[[ 69.3   3.1  45.0  11.3  37.9  -1.7  29.8]
 [ 53.8  47.3  40.7  16.5 -21.6  27.4   1.2]] | 3.1

[[  9.3  44.2  17.3  22.3  38.0 -15.7  43.0]
 [ 59.2  22.9 -35.9  -8.6 -67.7  70.5 -68.8]] | 44.2

[[-18.8 -39.0 -60.4  19.1 -29.6 -12.1   6.6]
 [ 34.2 -11.8  -4.5  -4.7  -1.0  66.7  13.0]] | -39.0

[[ 12.6  -7.0 -24.1  57.3  26.8 -29.3]
 [ -2.7   0.4   4.5 -12.7  -6.6 -16.5]] | -7.0

[[-16.6 -15.9  42.0  50.6  48.6  21.0 -33.1]
 [-43.4 -37.1  57.5  65.8  31.3  44.6 -39.4]] | -15.9

[[-40.2  42.8  12.2 -71.0 -51.8]
 [ 23.2 -24.8   9.2  22.0  -4.6]] | 42.8

[[-35.8   8.7 -14.2 -57.4 -23.1 -19.8  20.9]
 [ 11.7   0.7  14.2  38.8   3.3  17.4 -34.1]] | 8.7
---
array([-0.459, -1.680,  0.518,  0.237, -0.985, -0.041,  1.293]) out -0.459, 1.293

array([  11.0, -162.8,  -31.5,   61.0,  -84.7,  192.3,   -8.8]) out 11.0, -8.8

array([[ 10.51,  18.58,  -8.93,  -4.62,  21.92,   4.37],
       [ 12.35,  11.92,  15.67,  -9.97, -12.64,  -1.31],
       [ 13.98,  21.73,   6.95,   0.09,  -2.83, -10.34]]) out 10.51, -10.34

array([ -5.568,   2.387, -11.580,  10.318, -14.353,  -0.633]) out -5.568, -0.633

array([ -55.6,  -77.7,  179.1,   85.3, -164.7,   16.3,   40.4]) out -55.6, 40.4

array([[-1.183, -1.123,  0.484,  1.721,  1.852,  0.786],
       [-1.660, -1.117, -1.347,  1.063,  0.316,  2.183],
       [ 2.008, -0.480,  1.478, -0.292, -0.399,  0.733]]) out -1.183, 0.733

array([[-0.16, -0.11,  0.12, -0.04],
       [-0.03, -0.14, -0.09,  0.00],
       [ 0.02,  0.14, -0.17,  0.14]]) out -0.16, 0.14

array([[ 0.135,  0.209, -0.033, -0.126],
       [-0.081, -0.006,  0.075,  0.049]]) out 0.135, 0.049

array([ 0.99, -1.65,  1.51,  0.57]) out 0.99, 0.57
---
[[ 33.8  12.7   9.7  64.3   7.1 -21.4 -48.8]
 [ 43.0  27.7 -40.8  58.6  12.2  66.1   2.8]] result: -48.8

[[ 13.1 -19.6  57.1  -6.3  18.0]
 [ -5.0 -20.8 -39.2  34.8  -5.2]
 [ -1.4  46.3 -27.8 -38.6 -14.1]] result: 18.0

[[  2.2  -0.2  22.8  31.3  -3.0  39.7 -65.9]
 [-29.2 -54.1  -8.9  26.6 -57.9 -22.5  53.9]] result: -65.9

[ 20.3 -51.0 -49.3  -1.4  45.4   4.9] result: 4.9

[ 44.1 -53.4 -40.6 -24.6] result: -24.6

[-53.9  19.3 -62.9 -21.3   8.8 -14.7 -47.9] result: -47.9

[[ -6.8   4.2  44.0  50.4  17.4 -31.0  -2.9]
 [-43.4  34.6 -33.9  19.3 -16.3  58.0  57.1]] result: -2.9
---
[78  0 44 56 41] -> 44, 78

[36 30 15 84 46] -> 15, 84

[[228 204  82 193 177]
 [173 233 116 102 212]
 [129 127 127 134  33]] -> 116, 233

[-793 -200  224  891 -974] -> 224, 891

[-48  14  -7 -35  42] -> -7, 42

[811 550 209 164 674] -> 209, 811

[[ 487  583  344  187  150  507  436]
 [ 781  417  230 -317  182 -531 -273]
 [  78  237  866  694  577  520  675]] -> -317, 866

[ 83  20 161 175 237] -> 161, 237

[[ 11 -16 -35 -29 -29 -26 -34]
 [-41  10  26  20  25  27  18]
 [ 26  22 -31 -22 -20 -31 -30]] -> 20, 27
---
[-26.2 -14.1  37.1  52.0 -56.6 -17.6 -53.3]
37.1

[-54.9 -22.7 -62.6 -38.4  53.6 -35.6  23.6]
23.6

[  8.6  23.7  69.0 -68.1 -58.6]
23.7

[-68.7 -20.2   3.1  37.2  -1.5 -22.0]
3.1

[ 46.9 -71.4 -68.8  53.8  -0.8 -19.3  48.3]
48.3

[[-52.8 -65.3   0.6 -15.0  -5.7  -6.1]
 [ -9.9 -23.9  -1.3   4.8 -64.0  17.7]
 [-31.6 -16.4  -9.4 -30.9  -1.5 -43.7]]
4.8
---
[[-21.2 -65.3   9.6  -2.0   7.6]
 [ 25.7  58.8  -2.4 -32.7   3.0]
 [  0.3  -6.0 -19.1 -23.1   1.2]] value -19.1

[[ 43.7 -41.4 -27.7  -0.4  14.6  26.5 -21.2]
 [-25.4  43.3   1.8   1.4  -8.1 -15.6   8.2]
 [ 48.9 -58.1 -22.2   1.2   2.7  33.4  -9.9]] value 2.7

[[ 12.5 -42.8 -57.9 -16.3]
 [-13.1 -56.1 -13.7  36.7]
 [-34.6 -34.3 -32.4  -1.5]] value -34.3

[[ 52.2 -44.8   3.9 -36.1  27.7  57.0]
 [ 42.1 -10.2  43.6 -28.7   1.6  65.6]
 [  2.9   7.7  23.8  -1.9 -41.8  13.1]] value -1.9

[[ 48.7  20.2  42.1  31.9  24.1]
 [ 13.5   2.7  44.5 -12.0 -50.7]
 [ -9.7   6.9  60.4  15.7   6.5]] value 60.4

[[-22.3   1.9  56.3 -44.5]
 [-37.0 -26.9  67.5 -40.7]
 [-45.4 -24.2  13.3 -38.4]] value -24.2

[[-11.9  16.3 -15.9 -53.1 -20.6  -5.3]
 [  2.5  -7.7  -2.3 -28.7 -10.5   6.0]
 [ -7.9  49.1  -8.7 -21.3  -7.8  17.3]] value -21.3

[[-25.6 -18.3  34.7   6.5 -23.7  12.4  -5.6]
 [ 20.6  15.9 -34.8  -7.7  51.3  -1.7  12.2]
 [-36.9 -22.6  34.2 -13.2  -9.5  22.8   9.0]] value -9.5

[[ -6.7  33.3  26.1  46.2  -1.3   4.0]
 [-17.1   8.4   5.3 -57.7  -1.0  18.9]
 [ -9.8  10.6  14.4  33.7  15.5   1.6]] value 33.7
---
[123.604, 111.555, 152.114, 134.771, -151.105] result: 111.555
[[-112.2, 18.8, 149.9, 2.7], [-203.3, 55.1, -14.9, 46.5]] result: -112.2
[-11.3, 6.2, 2.4, 3.0, 12.3, -4.9] result: -4.9
[[15.302, 6.970, 11.016, 7.481, -4.209, -13.479], [15.944, 6.574, 15.425, 8.840, -4.867, -7.311], [17.329, -2.293, -3.687, -1.173, 7.632, -8.531]] result: -8.531
[0.061, -0.171, -0.030, 0.008, 0.065, 0.162, -0.003] result: -0.030
[-11.962, 13.348, -6.867, 13.858] result: -6.867
[-7.748, -15.074, -2.261, 13.697, -5.463, -17.550, -18.196] result: -17.550
[[-84.3, -169.8, -32.0, -7.1, -80.2], [102.2, 38.5, 124.2, -1.4, -38.8], [72.8, -82.8, -17.2, -37.5, 201.1]] result: -84.3
[[-14.7, 1.0, -7.2, 10.1, -3.0, 4.8], [-18.3, 6.2, -15.8, 18.4, -4.4, 2.8]] result: -15.8
[[-2.95, -12.36, 11.63, -21.44, -1.29], [3.94, -11.71, -3.83, -12.38, -2.12], [-7.57, 5.81, 16.19, -10.91, 5.47]] result: -12.38
---
[[72, 63, 62, 74, 3, 67], [88, 55, 76, 53, 78, 70]] → 62
[[-36, 15, 21, 11, -38, -21], [26, -17, -14, -2, 10, 6]] → 21
[[8, 3, 6, 9, 8, 7, 2], [1, 8, 6, 2, 3, 5, 8]] → 6
[[812, 37, -400, 129, 51], [689, -517, -273, -525, 106]] → -400
[[189, 163, 154, 218], [44, 97, 140, 95]] → 154
[[218, 381, 312, 515], [239, 278, 482, 765]] → 312
[[572, 465, 515, 856], [525, 399, 209, 156]] → 515
[[16, 8, 20, 38, 1], [-15, -5, -28, 22, 19]] → 20
[[8, 8, 2, 8], [6, 8, 8, 7]] → 2
[[4217, 3897, 3849, 2734, 3534, 4232, 2810], [6235, 8417, 6904, 9059, 8144, 8045, 7919]] → 3849
